In the rows, 128 means zero.
A single turn carries every row of the set below to another of its rows. Some are shown first; where does it send the rows asked next?
q487: [113 124 121 143 138 151 119 133 118 119  86 103]
q353: [144 153 123 157 123 118 152 149 151 106 109 143]
q805: [139 133 124 141 134 113 147 166 139 102  99 140]
q204: [104 140 131 145 141 140 136 147 126 109  87 107]
q200: [128 156 163 167 106 153 129 117 130 144 115 116]
q142: [142 106 123 123 146 116 139 120  99 152 131 128]
q401: [128 152 148 121 142 123 103 107  93 123 126 117]
q806: [143 142 154 112 141 125 112  96 102 137 137 129]
q345: [141 160 157 161  93 144 121 110 127 136 129 124]
q207: [125 127 133 142 141 142 140 160 127 115  90 104]
q368: [130 150 161 171 110 151 113 114 115 134 132 123]
q512: [113 116 144 127  98 134 116  95 104 110 140 138]
q572: [126 139 127 122 127 122 167 159 148 129 143 118]
q774: [118 143 138 128 113 119 151 155 167 117 136 108]
q108: [139 101 136 135 153 107 147 133 114 154 123 136]
q591: [147 153 143 117 139 120 111 106  97 108 143 124]
q803: [139 143 127 149 129 109 156 149 135  87 121 142]
q246: [127 115 155 119 120 115 119 143 165 114 145 148]
q360: [123 152 138 122 127 119 164 149 145 106 149 111]
q786: [137 117 154 116 118 128  97 135 160 130 148 137]
q680: [112 117 120 139 141 142 129 144 123 122  86 100]
q823: [113 131 133 152 107 144 116  98  93 122 134 134]
q583: [120 131 129 133 104 140 127  99  98  99 147 127]
q522: [129 153 166 167  99 144 138 126 139 140 122 122]
q589: [142  98 143 124 148 122 135 104 106 145 130 129]
q216: [140  94 137 132 145 112 137 125 113 152 132 142]
q594: [140 122 159 125 114 129 104 142 168 125 139 139]
q111: [137 116 148 135 120 117 119 144 177 118 144 131]

q401 goes to q572
q345 goes to q204
q589 goes to q111
Now these:
q487 goes to q108
q823 goes to q805
q216 goes to q594
q803 goes to q591

A single turn carries every row of the set below to another of its rows. Some are shown first; where does it send the rows asked next?
q427: [126 106  84  86 129 130 116 124 177 142 169 108 164  93 162 127 122 156]
q305: [133 117 105 136 132 128 122 143 130 112 122 157 141 104 145 129 113 183]
q428: [153 110 126 106 155 148 129 158 169 115 155 129 141 121 163 158 118 121]
q683: [157 119  97 121 133 131 124 110 148  81 140 113 135 148 112 140 107 134]
q234: [122 129 106  90 105 153 103 120 144 104 158 118 167  83 128 116 130 123]
q336: [115 137 104 129 150 115 132  99 154 163 129 140 133  96 133 139 114 167]
q726: [129 126 129 156 155 146 133 114 165 108 140 112 129 108 155 104 161 124]
q225: [137 128 115 141 164 124 109 107 165  98 137 132 113  91 177 106 135 165]
q616: [128 127  92 123 149 110 114  97 182 118 165 117 108 118 137  89 129 130]
q446: [144  88 121  93 173 151 114 141 150 131 149 127 151 139 120 107 110 150]
q898: [112 137 103 116 139 161 107  92 175 109 156 104 183  97 154 109 134 137]
q145: [138 119 136 104 118 164  94  97 168 127 141 123 111 137 127 139 108 138]
q569: [170 127 148  99 143 125 140 114 141 136 138  89 133 116 136 136 136 159]
q738: [134 128 117  99 169 165 130 103 116 122 144 116 125  99 123 158 131 136]
q178: [131 151 105 109 135 113 114 129 146 120 123 148 166  82 139 111  90 154]

q145 goes to q446
q738 goes to q683
Now these:
q305 goes to q726
q616 goes to q427
q225 goes to q898

